In the data rows, 128 means zero.
Here are some points, one per row:
[101 103  94 110 178 161 139 122 123  93 131 135  96 180 116 161 127 109
 124 158 140 113  47 172 156 114 109 146 144 159 132  97 121 125 119 154
 157 123 159 157 139 161  85 157 113  89 100  91]
[114 148 143  90 153 118 121  90 120 147 103 117  92 138 116 133 138 136
 158 117 143 139 139  95  75 131 110  88 143 137 133 152 136 136 134 166
 157 132 113 119 143 142 129  87 147 117 134 109]
[133 167 141 118 104 109 158 121 110 101  73  80 136 152 151 127 115 137
 101 152 101 125 130 103 128 166 141 172 145 127 137  95 138 122 125 132
 131  95 123 179 115 127 126 111 159 144 135 151]
[126  74 167 125 148  86 136 130  97 114 149 117 137 117 106 146 121 113
 150 151 133 137 134 130 142 116 134 155 137 161 129  70 141  87 149 105
 145 143 134  91 124 111 134  92  99 101 157 143]
[163 114 149 136 201 118 122 129 179 129 123  79 134 123 120 125 173 101
 110 119 114 118 129 157 143 158 137 137  77 141 114 153 147 147 158 137
 130 110 103 152 118 157 146 126 141 143 108 147]
[ 96 136 112 132 104 109 122 146 104 125  87 116 106 132 155 119 126 115
 110 103 149 137 143 134 124 101 113 110 102 145  98 144 101 106 185 106
 135 139 135  93 105 111  89 141 168 142 136 113]
[111 153 125 133 127 154 115 161 154 147 186 134  98 167 129 144 112 174
 118  91 115 160 137 161  88  85 105 187  97 107 130 120 137 127  90  97
 167 133 121 146 131  65 162 102 186 111 125 141]
[119 133  89 154 126 129  91 124 146 156 123 122 154 140  55 120  86 171
 120 145 115 101 158 139 120 119 149 128 161 151 165 134 123 126 145 129
 134  76  72 118 110 119 101 150 148 120 178 110]
[ 83 131 109 125 114 156 161 124 162 112 164 133  89  90 113  83 164 171
 147 142 133 128 129 117 134 167 116 124 162  81  88 127 120 109 165 146
 133 131 113  99 113 134 135 117 140 117 129 139]
[139 126 117  84 127 146 143 137 123 144 134 129 150  96 113 104 141  84
 185  73 134 152  75 110 131 141 150 146 124  85 141 149 146 144 141 104
 140  98 175 135 146 109  94 119 131 133 192 143]
[101 106 123 156 124 143 136 131  90 159 114 113 136 150 135 139 169 112
  77 161 110 115 134 125 122 108 121 144 133 141 122 185 169 124 118 108
 130 108  98 117 171 132 122 132 105 132 133 172]
[159 133 142 110 142 111 133 160  91 140 108 103 123 131 110 144 140 174
 149 140 155 130 103 167 129 130 137 118 158 148 102 133 164 146 101 142
 108 147 134 111  97  86 143 140 133 162 125 128]
[143  89 141 145 109 109  91 140 134 111 114 152 141 142 127 123 112 124
 141  77  78 104 126 127 181 172  94 125 155 169 107 138 139 117  89 126
 173 166 121 132 151 128 117 123 137 169 133 132]
[139 140 116 116 119 128 114  92 147 130 176 137 101 133 156 127 144 110
 121 131  91 103 111 101 140 102 149  95 125 137  85 119 153 142  87 137
 105  95 104  87  96  79  95 129 115 133  96 124]
[121 105 162 143 180 124 166  83 126 141 108 147 120 127 114  91 107 117
 136 144 144 148 160 121 153  97 120 126 151 102 133 134 122 140 129  89
 147 128 132 154 123  95 119 165 134 144  91 110]
[173 108 126 112 133 135 133 139 122 148 133 129 125 171 108  84 110 123
  88 104 155 155 117 103  81 142  71 111 133 150 125 106 120 113 133 101
 125 117 119 118 104 152 141 146 110 128 106 162]
[166 122 152 119 103 136 136 161 153 109 121 160 132 147 100 123 143 129
  95 138 120 120 174 119 106 109 142 139 137 113 124 120 108 139 150 179
 162 130 150 135 146  97 118 146 105 152 105 148]
[ 89  99 147  83 109  85 107 115 135 135 130 129 107 149 125 126 135 127
 122 110 110 133 129 152 107 126 138 120  84 104 151 130 130  85 117 159
  79 146 136 150 122 118 106 153 107 160 121 110]
[ 97 132  79  51 132 114 135 139 133 103 114 140 173  96 142  98  94 127
 132 154 112 159 122 146 123 125 131 123 102 147 119 139 156 148 130 121
 105 161 108 111 132 117 144 133 141 139 102 125]
[128 126  84 149 148 122 125  97 108  80 137 136 162  90  98 131 168 113
 114 128 112 137 126 121  98 111  93 125 135 135 130 118 106 155 128 136
 113 123 164 134 109  97 147  91 117 143 151 113]
[128 116 101 166 122 138 137 103 150 140  99 127 174 147 136 178 117  85
 127  93 120 136 123 120 137  93 129 123 134 109  95 108 188 123 151 183
 140 121 108 137  98 141 165 136 133 120 148 145]
[145 103 113 118 144 143 189 151 156 129 157 130 116 108 149 144 104 140
 101 126 131 125 156 141 100 112 135  79 150 147 150 146 120 102 116 113
 114 167 131 167 149 132 114 127 132 122 159 141]
[122 160 125 125  99 139 143 101 135 142  92 146 148 122 126 156 162 143
 147 174 120 177 121 158 112 154  84  74 105 108 142 133 110 119 121 110
 145 124 136 116 134 114 109 124 109 109 122 141]
[108 113 143 130  81 142  92 117 146 135 131 109  88 103 122 138 111 131
 137 152 151 133 118 144 146 112 125  86 118 157 138 110 128 161 140 123
 155 102 118 162 149 115 164 115 112 161 115 177]
[156  95  94 148  83 120 119  99 113 145 154 109 135 145 150 107 124 172
 149 129 137 141 167 154 102 139 150 148 106 138 102 126 154 202 123 124
 149 114 177 141 118 161 111 139 141  93 146 114]
[133 108  79 122 126  89 146 146  93 168 121 131 120 120 164 152 115 177
 114 102  94 106 154 142 100 146 158 107 148  92 151  98 104 143 165 111
 136  97 103 130 163 117 143 115 110 127 108  90]
[138 119 143 134 104  86 118 136 141 140 119 168 142 137 153 106 113 109
 132 126 200  78  95 120 152 115 115 138 102  88 152 122 135 159  97 147
  99 147  64 164 101 124 123  77 131 118 164 123]
[117 141 123 157 129 144 148 196 143 124 136  77 140 167 146  93 161  85
 178 170 153 165 153 116 134 116 155 118 134 153 121 117 124  90  92 131
 148  97 118 140 137 133 150 121  99 179 135  64]
[126 148 153 163 154 163 170 132  85 148 135 144 146 112 151 121 129 153
 185 111 153  87 101 130 118 135 109 192  95 160 148 125 116 110 130 154
  92 106 119 128 135 137 123 115 117 145 114 151]
[105 126 167 146 118 141  92 117 163 173 127 138 196 120 161  98 163 163
 110 114 106 151 105 136 123 106 159 140 170 168 102  86 146 142 138 100
 120 144 138 152 148 148 127 134 157  91 104 112]
[146  80 131 101 136 163  92 138 108 145 117  91 130 140 118 150  95 132
 121 153 112 184 142  98 175 121  99 159 106  87  86 124  74 135 111 164
  53 102 109 123 180 123 138 135 160  97 147 107]
[150 140 167  99 105 106 165 132  95 104 171 139 158 151 102 106 145 101
 178 119  93  77 114 180 139  69 121 138 129 129 115 164  69 136 156 110
 122 107 123 142 130 173 152 132 139  94 139 128]
[118 135 114 151 143 121 126 148 111 129  78 160  80 127 107  87 154 121
 136 127 102 133 130  94 166 109 169  95 113 140 159 111 136 108  84 130
 116 145 156 158  85 160 158 122 144  96 121 172]
[128 147 144 155 129 166 115 113 100  85 135 103 116 126  96 113  96 121
 146 138 110 131 127 144 101 129 155 108 105 105 116 108 167 102 152 102
 106 146 109 145 153 143  85 113 108 104 110 127]
[148 120 127 107 127 158 103 104 130 121 105 182 133 108 156 144 126  96
 136 126 159 145 123 178 119 119 207 174 148  93 126 149  85 104  82  89
 119 108 105 103 119 163 113  95 123 159 135 123]
[120 116 153 200 129 105 111 170 172  82 111 149 106 160 134 171 109 140
 135 103 115 188 100 117 128 150 124 151 153 116 164 192 140 170 140 123
  81 136 115 114  99 145 145 121 103 121 108 129]
[121 131 129 133 137 128 117 120 102 113 179 127 145 154 134 156 155  94
 138 153 147 123 110 116 129 164 150  99 139 104 163 102  96 136 164 117
 113 158 146 111 128 115 125 145 190 164 125 148]
[133 167 131 123 122 123 137 128 127 126 112 138 107 101 108 141 133 149
 132 148 112 119 129  96 120 104 117 147 108 118 142  93 106 162 112 105
 148 184 105 109 135 182 121 197 113 173 149 109]
[114 144 134 129 155 140  85 151 152 161 120 138 134 113 133 160  90 123
 143 158 123  91 116 102  87 148 124 113 122 116  76 145 126 105 132 118
 135 143 184 120  93 117 148 147 115 106 136 137]
[132 164 138 141 166  79 135 122 140 122 142 123 138 122 147 106  92 168
 103 144 146 136 126 127 161  93 124 102 120  94 137 139 142 123 115 153
 142 105 177  75 179 153 121 122 117 139 133 139]
[108 170 110 112 121 124 122 120 129 128 148 126 132 146 110 167 139 157
 101 114 175 110 161 100 153 157 142 124 105 144 113 144 107 123 142  99
 115 142 144 131 143 113 111 102 104  86 112 142]
[146 122  98 122  95 130 143 101 188 128 105  71 110 114 145 122 142 118
 143 116 139  82 145 134 111 122 119 135 157 131 157 127 125 113 106 110
 112 154 140  72 160 113 149 141 123  71  97 114]
[115 147 167 116 100 135 148 144 120 122 153 139 132  83  82 189 107  95
 100  93 152 140 163 119 152 153 112 111 126 127 164 102 171 133 120 109
 148  95 122 132 117 172 127 153 164 134 101  74]
[120 106 142 108 147 155 105 133 103  82 142 114 152 120 158 134 149 159
 126 122 137 132 130  97 132 133 144 106 103  98 166 155 104 116 133 145
 199 136 117 114  80 116 116 147 115 102 118 134]
[111 143 159 133 127 144 123  98 113  88 129 162 106 134 141 101 137 117
  87 135 137 115 138 132 126 176 138 115 115 133 117 118 140 121 130 115
 137 127 133 106 162  94 192 154 124 105 171  88]
[169 159 108 126 100 150 110 108 106 165 150 140 120 103  99 122 119 109
 115 150 128 133  93 116 161 126 149 145 120 139 151 161 129 103 161 146
 145 171 155 126 140 122 133 131 117 140 118 106]
[132 171 128 129 134 123  71 155  80 130 144 116 120 103 167 100 138  98
 118 123 149 132 155 149  99 129  98 132 169 116 130 124 122 124 122 152
 123 128 143 156 128 133 119 143 111 111 109 148]
There is one direction along which these points spread out most. Take the direction at right angles to it along which they spread out most. Go by this last direction. How many in every 100 of the points above lie lower along it than each point below? Round to a whole number. More than half of the points above lie lower than the first one.
[159 133 142 110 142 111 133 160  91 140 108 103 123 131 110 144 140 174
 149 140 155 130 103 167 129 130 137 118 158 148 102 133 164 146 101 142
 108 147 134 111  97  86 143 140 133 162 125 128] 32
[122 160 125 125  99 139 143 101 135 142  92 146 148 122 126 156 162 143
 147 174 120 177 121 158 112 154  84  74 105 108 142 133 110 119 121 110
 145 124 136 116 134 114 109 124 109 109 122 141] 81
[105 126 167 146 118 141  92 117 163 173 127 138 196 120 161  98 163 163
 110 114 106 151 105 136 123 106 159 140 170 168 102  86 146 142 138 100
 120 144 138 152 148 148 127 134 157  91 104 112] 6
[139 140 116 116 119 128 114  92 147 130 176 137 101 133 156 127 144 110
 121 131  91 103 111 101 140 102 149  95 125 137  85 119 153 142  87 137
 105  95 104  87  96  79  95 129 115 133  96 124] 36
[133 108  79 122 126  89 146 146  93 168 121 131 120 120 164 152 115 177
 114 102  94 106 154 142 100 146 158 107 148  92 151  98 104 143 165 111
 136  97 103 130 163 117 143 115 110 127 108  90] 23
[146 122  98 122  95 130 143 101 188 128 105  71 110 114 145 122 142 118
 143 116 139  82 145 134 111 122 119 135 157 131 157 127 125 113 106 110
 112 154 140  72 160 113 149 141 123  71  97 114] 38
[143  89 141 145 109 109  91 140 134 111 114 152 141 142 127 123 112 124
 141  77  78 104 126 127 181 172  94 125 155 169 107 138 139 117  89 126
 173 166 121 132 151 128 117 123 137 169 133 132] 13
[150 140 167  99 105 106 165 132  95 104 171 139 158 151 102 106 145 101
 178 119  93  77 114 180 139  69 121 138 129 129 115 164  69 136 156 110
 122 107 123 142 130 173 152 132 139  94 139 128] 94
[114 144 134 129 155 140  85 151 152 161 120 138 134 113 133 160  90 123
 143 158 123  91 116 102  87 148 124 113 122 116  76 145 126 105 132 118
 135 143 184 120  93 117 148 147 115 106 136 137] 49
[133 167 141 118 104 109 158 121 110 101  73  80 136 152 151 127 115 137
 101 152 101 125 130 103 128 166 141 172 145 127 137  95 138 122 125 132
 131  95 123 179 115 127 126 111 159 144 135 151] 17
[ 97 132  79  51 132 114 135 139 133 103 114 140 173  96 142  98  94 127
 132 154 112 159 122 146 123 125 131 123 102 147 119 139 156 148 130 121
 105 161 108 111 132 117 144 133 141 139 102 125] 55
[146  80 131 101 136 163  92 138 108 145 117  91 130 140 118 150  95 132
 121 153 112 184 142  98 175 121  99 159 106  87  86 124  74 135 111 164
  53 102 109 123 180 123 138 135 160  97 147 107] 15
